One turn moves every row onto another: examples first, then more rows asked
j570: [-16   5  -3   7  -9   9   4 -18 -17   0   6   7  17   0  -3   0  -7   6
   2  -8   2  13  -1  24   4   0 -12]
j326: [ -1   0   6  11   9  15  -9  14 -10  -8  11   1  11  -8   2 -12   2   0
  15 -11   9 -13  -1  -2  -8   0  -5]
j391: [-12   4   1   4  -8  14 -21  -5  -2  -7  -1   4  21  14   2  -8  -5  10
 -10 -16  -7   4 -14  -1  -2   4  -1]
j888: [  5  -3   4   2 -18   1  -7 -10  -6  -9  -5   4  15 -15  -5 -14  -7 -13
   7  14  -8  13 -13  11  -4  11  -1]
j30: [ -9  -2  22  -9  -6  -2 -10 -11  -7 -10  -5   3  18   4  -5  -6 -18  12
  -8 -16 -10   6 -16  -3  -3  -6   0]
j670: [ 11 -11   2   7  14   4   0 -12  -7  -7 -12   9  15 -15  -5 -13 -11 -10
 -11   0 -14  10  -1   0   2  -6  -9]
j721: [-11   6   1   0 -10   7   2   2   7 -14   9  10  10   0  -5 -11   3  18
  16   4  12   0   4  19   1   4  -3]
j353: [ -4  -6   4  -4  -5   0  -1  -7 -22  -1   6   7  13   7  -6   6 -11  -4
  18  -1  -1  10   3   7 -10  16  10]
j72: [ -9   9   6  -3   1   1   0   0 -20  -7  17   3   2  -1   7   3   1  21
  11 -11  -9  -3  11   5 -11  -2  -4]
j826: [  7   2  -4  -7  14  -1 -10  -7 -19  -4   2   2  14 -23  -5 -24  10   1
   9  -2  -3  -9  -9  -1   5  -1  -7]
j915: [ -3  -4   0 -12   5   6   6 -16 -18   1  -4   9   7 -18 -19 -22 -11  -5
  -6  -2  -9   1  -7  15  -2   3   5]
j650: [ -1  -7   8   3  -6 -12  -1 -19 -24  -5  -7  11  15  -2   5  -7  -4 -12
   7  -7 -16   3  -1   8   2 -10 -11]
j744: [-11  -6   9   5   0  22   6   6 -11  -4   4   7   4  -4 -13 -10 -18  -5
   2 -13   3  -3   2  15 -14   5   6]
j765: [ -3   1  11 -19   0  -4 -15  -6  -2 -12 -11   7  23  -9 -14  -9 -14  15
  14 -10 -11  11  -4  -7  -1  -7   3]
j859: [ -7   7 -11  -6  -1  11 -25   1   4  -9  -7   9  26   1  -7 -11  -1  14
  13 -11  -9  11  -2  -4   0   4   1]
j138: [  4  -5  11  -4  -8 -14  -3   1   0 -19  -7  12   9  -3   3 -18   6   0
  22   3  -8 -10   3   3  -3  -6  -1]
j803: [  7 -10   0   1  19  -3  -2   0   3 -14   0   9   5  -9   4 -24   1  13
   2  -2 -14  -9   5  -6  -7  -2  -7]
j710: [  0  13   3   4 -10   3  -6  -4  -3 -15   5   3   3 -23   8 -17   4  12
  -1   4 -15   2  -4   8  -5  -8 -14]
j406: [ -8  -8  -1   1  21   6  -4   5  -1 -10  17   2  11   9  -6 -12  -6  18
  10  -1   7  -4   2  10 -11   5  -1]
j649: [ -2  -8   1   6  16  13   0  -7 -10  -4   5   2  20   3 -15   0 -18  -3
  -3   1   8  17  -7  17  -3   0  -1]

j710 moves to j72
j859 moves to j391
Where do these go?
j803 moves to j406
j650 moves to j138
j326 moves to j744

